In the data rows, the value 128 means zero.
Each row below has a hidden score, from 0 to 30, with 15 about the middle. What is it? The score is a weighted sum of the row's numbers plus the product of two more (or one squared), each taken from its middle value.
[183 149 108 153 155 129 168 121 128 139  98 148 120 108 105 125 143 164 153 133 102 112  90 134 178 160 136]: 12
[ 80  88 125  91 118 152 112 145 155 145 169 110 117 149 101 114 114 138 153 148 144 110 111  80  83 139 159]: 13
[183 157 115 135 152  98 169 101 109 113 109 117 110 120 151 110 155 122 106  81  99 139 138 177 157  93 101]: 17
[159 155  99 147 118 106 153 115 118 114 118 159 171 143 114  78  71 109 125 176 185 162 132 112  66  68  79]: 14
[102 135 128  89  92 128 107 152 123 125 141 132 139 132 159 137 128 112 110 131 122 109 152 121 131 154 111]: 14
[194 162  97 133 124 121 144 108 118 141 103 130 156 108 131 133 145 136 120 122 108 120 118 137 178 134 108]: 17
[146 136 109 109 110 121 134 131 110 134 127 143 166 132 133 111  99  97 137 166 171 155 130 102  97  71  85]: 19
[207 160 107 179 161  96 186  80 125 155 112 149 130  88  64  59 146 154 181 174 133 104  58 114 138 106 166]: 26
[116 127 102 117 125 135 137 161 131 132 127 136 136  97 117 117 128 145 144 165 140 105  99  88  97 145 162]: 14
[156 155 118 181 161 106 167 117 126 131 105 140 109 109 140 129 155 136 118  84  90 112 131 187 181 119  91]: 15
[104 127 117 100 113 142 120 161 123 125 139 123 139 108 132 113 123 130 141 167 145  96 122  87  84 138 137]: 15
[135 127  96 135 145 123 146 131 114 132 150 156 136  99 114  93 143 161 163 155 143  86  78  70 104 141 179]: 19
[ 78  99 146  90  95 150  94 154 143 128 157 104 114 143 134 168 134 139 116 107 117 125 154 137 133 138 124]: 13
[129 142 116 114 116 119 111 138 124 114 125 128 155 114 141 113 117 137 132 157 157 118 114  93  99 135 146]: 18
[126 146 128 131 126 123 140 129 128 128 121 122 124 118 151 155 150 116 110  89 104 128 146 154 162 119 105]: 15
[175 161 105 154 184 116 189 114 109 130 105 174 117  99  46  54 104 172 185 203 161 110  54  67  74 120 201]: 11
[106 120 125 115 107 130 120 148 124 115 126 111 127 115 162 159 142 123 103 107 115 103 154 147 152 147 119]: 15
[ 82  83 147  89  99 138 106 136 145 131 168 122 115 148 127 158 133 139 117 109 119 119 147 138 127 140 123]: 14
[196 155  97 188 174 129 181  89 120 151  64 163 121  93  55  45 140 180 191 199 171 133  37  64  68  94 158]: 19
[122 148 122 136 132 116 135 139 130 117 111 110 123 109 132 158 159 137 109 116 107 104 139 152 167 150 111]: 14
[104 129 112  98 100 134 115 152 124 130 141 130 148 124 145 144 131 126 136 150 125  98 134 111 134 161 145]: 13
[204 166 147 235 191  91 171  59 110 139  38 140 126 122 128 146 168 117  93  76  81 165 137 166 208 116 112]: 19
[108  69 148 119 145 138 123 105 160 148 161 103  80 141  99 174 140 148 118  89  99 161 153 160 121 121 127]: 11
[193 192 219   3   0 114 230 204   0   0 103 255 255  98   0 182 237 221 206 151  70  27  92 255 230   0   0]: 14
[106 132 123 110 100 141 116 150 119 125 145 131 139 113 124 136 136 126 131 153 126  89 118 103 127 163 142]: 15
[ 87  69 161 126 127 143 107 121 140 119 149  96  84 166 134 170 135 108 101  65 121 164 162 148 135 102 119]: 17
[ 99 133 125  97  97 129 112 172 132 114 145 127 145 119 136 135 136 115 133 144 138  97 133 105 109 159 136]: 14
[162 159 157 195 176 125 156 101 113  86  29 116 112 165 182 163 154 105  51  60  81 145 160 207 186 121  77]: 13
[143 143 109 133 147 114 143 145 123 120 113 121 118  84 141 161 156 141 113  70  97 103 141 168 178 143 118]: 13
[ 70 104 163 118 119 147 104 134 144 114 136  90 103 171 162 159 124 100  72  87 125 155 163 151 126 114 108]: 14
[ 79  75 149 102 134 162 116 146 146 150 166 106  89 144 132 158 151 148 132  65  93 146 152 149 136 151 124]: 11
[143 144 129 118 125 108 141 129 120 118 121 140 146 109 133 117 115 147 140 146 138 121  99 102 138 134 136]: 17
[ 85  93 132  95 111 150 106 149 137 131 167 119 114 146 107 132 122 142 148 116 123 127 120 111 127 156 158]: 17
[114 151 121 113 105 125 124 125 127 126 127 121 138 105 140 141 136 122 128 142 121  96 128 138 157 150 126]: 15
[133 139 120 114 100 119 120 149 122 120 131 137 145 110 127 143 129 112 125 138 126 108 139 127 142 147 123]: 15
[217 142  95 190 166 100 159  33 116 142 123 178 153 107  76  88 127 169 151 172 147 138  59 114 134 123 172]: 20
[126 132 129 123 102 133 133 147 132 134 142 146 144  96 127 115 104 147 146 173 144 103 104  99 107 142 144]: 18
[129 150 107 111 110 125 121 138 119 124 115 122 142 117 146 152 140 115 126 117 128  98 146 136 145 149 113]: 16
[200 171  97 183 164 111 195  81  79 119  54 146 111 103 153 120 164 151  89  57  89 166 141 209 206  73  81]: 14
[203 193 149 224 182 106 178 105  89 104  14 119 106 186 220 155 128  49  31  50 137 213 166 215 143  56  45]: 17
[114 133 124 101 109 132 119 141 121 118 129 117 123 116 152 143 144 134 116 111 110  98 147 139 150 149 128]: 14
[ 85  61 142 115 144 156 111 118 146 153 144 103  76 128 127 151 152 168 129  88  97 116 126 136 159 163 142]: 17
[113 125 115 111 112 139 125 161 128 120 142 127 134 101 118 120 133 131 144 156 130  98 106  99 114 162 149]: 15
[ 79  79 137  97 123 150 108 143 148 138 173 114 104 138 121 145 139 152 116 103 109 121 141 127 151 158 146]: 15
[ 97  81 135 111 116 133 117 111 137 159 178 136 110 148  89 118 127 155 166 124 129 148 112 104  83 139 186]: 15
[163 165 122 181 171 129 168  98 110 134  71 103 121 126 135 135 145 142 103  85 100 137 143 168 182 112  97]: 13
[111 135 125 102 100 135 115 165 125 121 138 119 142 123 147 146 134 120 114 130 122  96 146 121 135 149 115]: 14
[171 137  96 151 139 135 161  94 125 137  87 153 119  83 104 112 153 155 155 140 128  83  76 128 176 165 158]: 22
[ 99 126 120  96 112 132 113 150 131 116 135 114 132 114 150 153 137 119 115 124 116  97 154 130 146 165 117]: 14
[202 179 104 161 173  98 181  68  95 121  98 136 147 114  86  65 119 180 188 175 144 128  54 105 115 101 175]: 13
[117 130 124 118 118 133 125 155 126 134 136 125 124  98 111 136 148 149 145 148 120  89 104  92 128 159 154]: 16
[121 128 103 130 120 122 129 147 128 135 120 136 124  89 116 115 136 147 141 170 116  83 101  99 121 167 161]: 16
[142 143 145 170 164 133 134 125 115  99  91 106 108 101 170 162 152 117 110  85 107 116 147 165 179 139 106]: 16
[125 143 116 125 109 130 137 139 113 119 123 134 132 117 123 133 139 142 115 113 108 103 136 148 168 148 107]: 12
[108 140 126 118 108 141 124 142 126 110 134 131 143 114 134 138 137 131 138 148 126 100 118 108 137 159 147]: 14
[154 143 106 135 146 109 133 119 125 131  94 136 136  91 140 140 135 143 107  86 107 127 143 168 168 126 109]: 16
[185 137  66 192 164 136 186  99 103 145 121 165 154  73  54  15 102 182 197 205 169 121  24  65  51 108 181]: 17
[101 157 146 120 104 128 118 149 112  86 113 123 175 163 180 130  78  73 103 159 171 145 155 110  97 125 128]: 18
[103  62 150 103 124 143 104 116 131 155 165 122  85 152 130 156 128 139 116  73 115 147 145 147 142 142 113]: 22
[166 155 109 110 129 115 135 112 123 126 113 129 137 142 144 171 137 143 131 106 111 114 131 160 163 136 116]: 13
[118 133 119 110 117 131 127 139 118 123 134 123 148 124 159 142 130 138 125 123 114 114 133 131 161 156 118]: 14
[104 133 120  94  91 132 115 162 132 115 134 118 134 118 156 147 142 115 120 120 118 100 150 130 136 157 125]: 13
[126 144 122 113 117 128 126 135 122 128 116 135 153 129 129  91 106 108 123 163 162 150 136  98  83  97 107]: 17
[189 184 119 202 187 104 161  75 140 126  95 164 148  91 119 102 131 177 167 156 125 116  55 101 119 138 159]: 16
[109 135 113 108  91 121 120 148 129 124 144 132 155 119 130 118 118 103 131 172 155 129 139 115  99 124 102]: 14
[163 157 102 146 152 130 139 119 110 125 110 142 158 116 121 103 141 137 135 140 125 107 103 141 162 160 139]: 18
[ 74  86 139  94 100 150 102 158 152 139 172 118 114 137 111 132 130 145 149 144 130 112 111  90  95 161 172]: 14
[112 139 116 105  93 129 123 146 116 126 136 138 151 124 134 115 112 111 128 158 155 135 148 103  94 109 106]: 14
[ 96  96 144  94 110 136 107 139 149 140 173 123 116 156 117 133 127 144 132 114 128 131 138 121 111 152 147]: 12
[109 140 122 104  92 117 115 142 123 106 146 136 153 124 144 124 121 104 120 149 144 119 144 111 111 119 126]: 16
[106 143 119 105  89 133 113 155 129 126 135 125 142 112 151 136 131 122 119 141 126 101 141 128 140 153 118]: 15
[215 135 104 134 173 143 178  86 103 153  90 161 150  70  40  47  92 140 175 199 186 156  38  58  55  43 135]: 27
[101 131 121  98 100 132 113 165 119 116 142 126 145 115 132 134 128 131 128 155 130  92 130  96 125 158 154]: 15
[127 136 132 119 111 121 131 144 129 114 129 139 139 105 122 112 117 143 160 155 132 109 104 113 119 148 162]: 14
[152 141 131 111 119 123 142 129 114 126 120 123 121 126 130 150 157 148 116 128 114 118 123 158 154 131 125]: 14
[148 146 120 165 167 122 160 100 132 138 121 101 102 101 144 127 174 167 138 103  86  90 106 161 209 163 127]: 23
[188 160 113 166 156 116 155  98 111 132  98 128 104 119 123 141 139 162  98  73  96 148 154 190 206 110  90]: 12
[138 142 134 125 124 133 144 146 127 135 133 137 140 103 137 109 125 126 130 152 146  99 110  97 129 139 144]: 25
[123 140 124 111 103 141 114 148 128 116 129 107 142 122 134 153 151 128 122 120 112 101 145 137 153 167 121]: 13
[132 144 115 114 118 122 136 144 129 135 137 138 129 104 114 117 136 138 157 167 141  91  95  75  77 137 169]: 15
[169 157 109 149 132 111 166 106 106 164 102 151 140 108 112 119 137 181 142 155 139 107  71 105 147 164 168]: 16
[150 194 156 143 135 131 104  66  81 100 173 188 144  82  67  88 150 196 148 134 114 115 152 144 153 155 136]: 15
[103 155 147 124 112 123 115 163 114  92  98  93 154 159 188 142 114  71  71 104 148 165 178 131 108 107 108]: 14
[ 83 106 130  83 104 142 101 148 142 134 157 114 119 141 135 149 141 126 119 123 119 124 146 119 124 155 130]: 13
[111 142 129  92  90 122 108 160 121 115 150 121 141 124 146 147 136 125 128 140 126 101 145 121 127 162 131]: 12
[109  39 145 118 143 148 119  99 180 163 166  99  57 171 131 170 120  88  55  42 128 226 153 163  99  45  90]: 18
[117 144 136 135 120 113 120 135 129 110  89 124 133 126 170 157 138 105  95 108 118 124 160 152 138 138 108]: 14
[101 133 115  95  92 131 112 159 127 125 145 131 140 119 147 134 131 128 127 146 132 106 129 111 125 153 139]: 14
[145 156 149 169 143 122 129 118 119 104  74  88 114 128 166 172 134 103  58  64 109 162 159 164 169  94  98]: 17
[147 146 139 150 151 101 153 110 114 139  90 121 107  98 157 168 151 109 100  85 107 145 160 166 158 119  83]: 16
[182 153 108 166 176 134 181  70 120 143 147 183 112  93  86  24  99 155 212 236 175 143  28  52  26  34 167]: 26
[137 145 113 132 112 109 122 138 108 113 102 117 145 107 155 160 149 135  99 100 119 124 150 158 152 125 117]: 15
[ 77  78 139  93 109 148 118 144 152 146 184 120 118 126  93 114 130 136 160 141 136 123 106  76  79 131 165]: 16
[216 171 101 168 176 103 173  49 121 143  95 140 101 130 134 106 162 139 110  94 113 153 148 204 172  88  73]: 13
[ 96 140 141 119  97 131 116 156 114  99 115 107 153 150 174 145 108  75  95 137 152 139 157 118 109 132 132]: 16
[123 152 154 166 133 106 134 140 119 123 107 102 124 114 152 156 160 131 109 113 121 118 140 147 148 160 106]: 15
[ 87  71 133 105 147 175 120 143 168 165 179 127  93 135  81  99 114 156 168 150 140 121  77  71  80 162 196]: 15
[111 135 122 118  96 136 115 155 132 116 142 119 134 118 147 151 139 132 124 129 122 101 134 123 148 159 131]: 13
[ 96 134 111  97  91 138 105 168 133 133 140 121 149 108 139 130 128 118 130 155 135 101 130  98 110 155 144]: 15
[123 129 135 102 115 126 125 150 130 128 132 135 161 135 131 114 105 107 138 151 163 140 147 100  98  97  95]: 17
[ 68  82 131  98 107 154 110 157 151 150 171 129 103 132 108 117 136 142 154 146 135 111 116  90  90 160 165]: 13
[108 157 158 120 108 129 117 148 123  89  95  98 139 157 180 155 115  73  82 111 137 155 177 135 107  97 104]: 12
[144 138 129 133 128 119 127 137 119 123 119 131 137 109 140 129 130 136 120 109 115 118 126 144 158 145 110]: 16
[239 193 110 171 187 104 169  40  93 124  78 138 123 132 126 139 104 145  82  91 139 186 145 149 168  60  66]: 16
[170 148 109 143 139 111 138 129 119 110 104 108 121 120 146 152 150 118  90  96 127 128 156 157 156 102  95]: 16
[143 148 124 131 144 119 145 126 115 120 117 156 161 121 110  97  78 103 126 177 176 179 133 108  71  79  93]: 16
[122 133 123 101 111 116 123 159 129 113 142 132 165 138 134 116  97 102 116 160 157 137 145 103  93 108  97]: 15
[178 147 122 141 141 121 145 108 102 127 104 131 105 117 133 139 173 133 126  93 111 102 132 184 191 128  90]: 17
[113 127 120 100 119 128 112 155 125 127 123 112 129 122 159 158 154 123 115 103 110 107 151 141 153 149 118]: 14
[159 142 107 163 149 129 157  92 132 160 126 142 129  98  78  91  97 161 165 184 156 112  76  64  80 140 172]: 15
[ 72  91 166 109 125 142 104 159 145 129 144  95 108 175 163 165 124 104  86  82 133 157 174 145 124 126 120]: 13
[ 86  91 140  90 100 150 112 162 144 135 161 115 112 130 131 147 144 139 126 105 109 116 144 134 135 161 126]: 13
[186 160 109 177 163 108 154  78 139 117 106 141 136  78 105 124 154 121 130  95 118 135 113 152 211 121 105]: 20
[ 87 103 135  81  97 146  96 160 139 139 160 106 125 144 139 151 131 124 118 120 123 119 157 122 128 138 125]: 14
[ 70  72 160 117 133 139 118 113 157 145 156 114  92 170 111 162 149 130 101  86 110 159 156 156 144 120 116]: 13
[147 165 107 151 145 108 144 128 105 127 124 146 130 108 153 130 153 132 123 142 119 104 120 135 162 149 116]: 17
[ 77 101 149  91 110 135  98 154 135 131 154 111 114 138 133 147 149 119 121 117 119 116 144 127 133 157 135]: 15
[114  85 166 108 112 135 115 103 152 162 170 131 100 171 112 136 135 157 147 100 111 159 112 134 128 155 166]: 15
[110 128 123 111 105 129 117 152 131 120 152 129 137 108 126 117 117 130 139 168 144  96 118  82  90 145 149]: 16
[ 98  52 145 112 140 157 126 117 164 163 190 132  80 126  30 115 106 164 192 135 126 126  55  71  85 162 225]: 20
[102 158 149 117  93 126 118 147 108  96 103 117 170 154 168 127  95  69 102 155 159 142 143 106 106 138 140]: 19
[ 83  89 129  82 116 144 109 150 157 155 158 125 111 147 102 135 140 153 145 133 120 110 116 105 124 166 146]: 13
[173 133 130 144 143 123 141 127 119 154 108 130 118  87 116 103 123 167 162 139 129  89 108 130 161 144 156]: 19
[ 93  88 175 170 157 157 120  79 182 141 166 100  44 191 138 185 161 127 105  30 100 212 163 195 150  99 119]: 7
[117 144 121 108 109 133 122 149 124 131 132 135 139 107 130 132 134 153 135 158 132  93 111 100 112 158 147]: 15
[176 151 109 176 194 110 192  75 129 137 127 157 106  65  67  75 165 211 196 154  97  82   0  97 153 160 210]: 23
[195 175 139 160 158  95 176 129 124 129 102 154 174 140  96  44  56 134 144 213 192 217 119 108  62   8  76]: 23
[101 145 139 113  91 125 114 158 105  99 118 120 166 159 176 149  97  72  96 133 154 143 161 110 104 132 123]: 18
[132 156 151 154 130 126 145 119 104  95  87 117 136 153 176 157 134  78  74  83 115 155 163 174 153  66  86]: 15
[177 168 103 160 147 106 167 110 121 158  94 158 157 127 112  56  85 113 145 183 198 177 110 108  85  46  75]: 17
[134 164 121 127 102 116 128 133 116 114 119 137 142 115 133 117 148 131 140 139 136 111 109 117 128 150 148]: 15
[118  31 183 140 167 161 131  76 182 191 130  90  66 206 147 168 105 126  59  27 130 255 170 202  63  17 109]: 15
[171 145 129 145 134  96 140 108  89 132 118 155 159 134 107  88  96 105 131 189 175 162 121 118  80  69 102]: 19
[171 153 123 141 107 103 148  85 112 125 109 136 155 118 121  79  93  89 125 179 187 179 125 110  65  41  80]: 20
[142 146 135 178 143 119 143 133 138 105  89 105 117 158 177 152 125  73  68 115 139 179 176 155 120  76  94]: 14
[110 149 156 135 103 130 124 142 108  97 105 120 169 173 175 132  95  72  94 145 167 147 158 114 104 129 128]: 19
[134 136 105 133 114 138 127 133 128 123 123 154 157 138 120  87  98  93 123 155 174 153 144 107  83  85  90]: 18
[168 158 117 149 120  91 145 105 111 124 124 146 112 117 139 128 141 121 136 116 123 108 128 165 187 121 101]: 15
[157 141 133 120 124 127 143 124 111 114 123 180 160 142 105  76  81  94 119 186 200 171 134 111  80  56  77]: 21
[109 126 123 105  97 128 115 166 124 125 128 120 125 119 168 156 151 120 117 114 111 108 150 134 147 147 112]: 14
[112  62 148 107 133 114 130 107 167 142 173 135 103 167  63  83 139 140 171 105 121 176  93 122 120 171 176]: 23
[158 123 109 138 155 125 152 121 120 119 114 156 129 103  76  89 130 167 164 191 150 114  48  70  84 132 191]: 18
[161 143 106 158 158 134 148 108 114 153 113 133 136  96  86 105 123 141 181 173 145 112  81  90 125 142 182]: 18
[117 157 158 140 119 132 129 152 122  99  80 108 158 163 185 163 100  66  81 115 144 159 179 133 118 113 106]: 14
[106 129 117 102 105 135 116 157 122 112 142 128 145 117 138 135 142 130 122 143 126  94 128 115 124 161 150]: 14
[107 135 126 108  99 137 117 154 121 124 138 119 145 112 128 121 119 123 139 144 139  96 120  95 121 140 158]: 16
[ 90 121 115 102 101 136 119 155 135 138 140 134 129 106 120 125 137 136 142 153 137  96 121  90 116 165 148]: 15
[119  50 115 133 135 156 128 100 170 174 192 161 108 196  63  57  59 110 147 133 184 233 112 115  25  36 103]: 24
[103 126 130 115 106 133 116 156 121 119 128 110 132 130 171 158 141 106  89 104 119 110 168 145 124 129 102]: 15
[164 134 106 154 164 111 143 129 111 127  82 105 112  97 155 165 160 104  49  65 118 172 171 190 176  91  68]: 20
[ 92  70 139 121 115 145 110 124 168 150 156 122  97 150 130 137 130 140 133  86 108 126 136 140 142 150 141]: 14
[ 89  84 160 109 134 147 105 130 151 125 149 105  91 145 128 164 146 119 100  78 106 160 152 153 138 129 117]: 15
[ 85 110 133  89  89 136 100 154 140 121 168 108 117 145 144 145 128 117 119 112 126 126 155 126 115 135 122]: 12
[201 174 119 162 129 101 137 108  95 140 120 146 145 120 124 158 142 146 143  87 116 130 139 182 175  93  83]: 14
[113  31 165 114 164 131 138  79 158 196 178 165 104 197  23  24  46 151 159 151 214 255 105  83  31   0 115]: 21
[137  67 157 136 154 155 133 108 161 171 178 138  71 157  39 112 158 192 176 117 118 140  69  90 115 149 190]: 14
[151 137 106 150 119 129 139 144 129 144 126 157 143  89 129 117 137 148 142 155 142 101  94 101 128 160 127]: 18
[206 132 116 162 154 131 185 103 131 164 124 144 133  86  45  77 154 187 220 176 127  86  22  74 114 135 201]: 18
[ 79  88 137  89  93 158 102 156 146 139 171 127 122 130 110 119 127 137 144 142 141 118 116  85  86 142 158]: 16
[ 88  95 140  95 109 148 106 151 147 142 174 127 118 157 119 132 133 150 134  95 112 115 135 137 140 157 141]: 12
[ 67  94 154  98  99 153  97 149 141 125 154 104 113 153 149 151 130 124 111 111 119 128 154 131 131 139 126]: 14
[ 80 106 177 126 117 131 103 128 137 110 113 101 135 201 165 152  99  59  73 104 144 198 167 137  88  94 125]: 19
[ 80  95 140  80  95 147 104 151 148 125 162 129 135 156 128 123 104 123 129 147 147 136 137 101  89 125 124]: 15
[105 135 121 107  96 134 125 164 119 126 144 126 149 103 125 116 139 135 154 161 139  95 120  86 101 148 135]: 15
[ 87 137 151 129 106 131 114 165 127  96 110  95 155 156 186 172 107  64  84 119 142 146 165 125 108 123 115]: 14
[188 166 126 139 143  95 159 120 124 122 115 140 129 118 133 108 161 131 106 118 106 132 143 173 172 125  94]: 23
[ 76  93 130  89  95 139 108 149 148 134 161 135 126 142 119 121  99 106 134 141 155 159 136 102  75 103 119]: 16
[105 134 121 103 105 124 113 143 127 119 138 130 138 121 138 137 123 130 127 150 125  99 131 107 145 164 139]: 14
[ 67 102 147  96  92 144 100 170 142 135 150  95 120 140 153 149 147 113 112  91 119 117 153 134 124 151 116]: 14
[169 150 118 127 126 112 133 131 114 113 115 142 135 106 127 138 153 140 116 112 114 119 127 155 178 149 110]: 16
[ 89  75 138 100 108 149 118 143 157 126 176 137 108 141  92 118 114 142 145 129 134 130 106  96  96 167 159]: 17
[ 69 119 156  99  96 143 103 155 136 110 133 108 135 178 164 144 105  75  90 120 149 163 172 119  94 122 124]: 15
[144 153 103 152 151 126 139 102 131 124 110 124 111 108 140 161 150 159 137  94 101 107 131 148 170 142 116]: 10
[132  46 153 107 161 132 122 100 150 168 160 147  74 153  77 126 149 207 155 107  93 136  87 133 136 145 176]: 16
[101 160 152 129 107 127 119 164 111  97  95 109 160 154 186 155 109  63  82 113 140 159 167 133  96 111 112]: 14
[132 172 158 185 136 123 144 130 112  80  56  82 138 166 197 144 108  60  76  89 162 188 177 161 127  73  64]: 17
[ 83 104 135  83  91 142 100 150 137 144 160 117 129 146 142 140 123 126 132 117 121 128 136 124 125 153 138]: 15
[106 130 125  96  92 132 118 165 127 127 134 123 141 115 139 133 131 141 131 151 130 102 127  99 124 159 146]: 15
[ 85  66 120 101 148 152 119 129 156 175 194 141  96 124  61 100 116 152 159 151 129 122  91  56  80 124 179]: 20
[ 97  84 139  88 106 144 100 133 155 143 158 112 106 141 119 138 138 150 130 105 120 123 132 128 135 140 130]: 16
[ 75  82 142  98 113 146 101 138 150 136 169 111 109 145 142 156 144 135 122  94 115 134 148 138 123 144 125]: 14
[ 69  86 131  82 104 146  97 154 138 137 169 108 118 135 130 154 138 131 126 110 111 111 143 116 128 161 135]: 14
[114 124 118 107 104 130 111 152 121 118 127 110 136 118 153 152 145 125 110 117 116  95 153 136 144 148 110]: 15
[115 151 146 140 119 125 119 150 122 123 103 111 143 142 161 159 145 105  91  97 124 125 172 152 152 113  99]: 16
[161 140 104 134 143 152 141 134 122 150 136 134 149 104  99  93  90 119 164 202 161 117  86  61  73 100 144]: 18
[ 99 124 116 111  98 133 115 157 124 124 133 111 131 122 162 164 146 124 101 107 113 108 156 146 154 141 107]: 14
[145 145 114 154 132 119 140 122 113 136 122 157 149 100  79  80 113 156 164 180 150 124  76  78  88 132 159]: 16
[ 96  37 156 128 134 142 108 126 152 153 167 108  86 189 124 156 137 142  94  44 122 192 162 167 136  85 120]: 15
[102 121 115 111 110 137 114 157 129 117 137 108 135 124 159 160 151 106 106  98 117 112 154 145 146 145 107]: 14
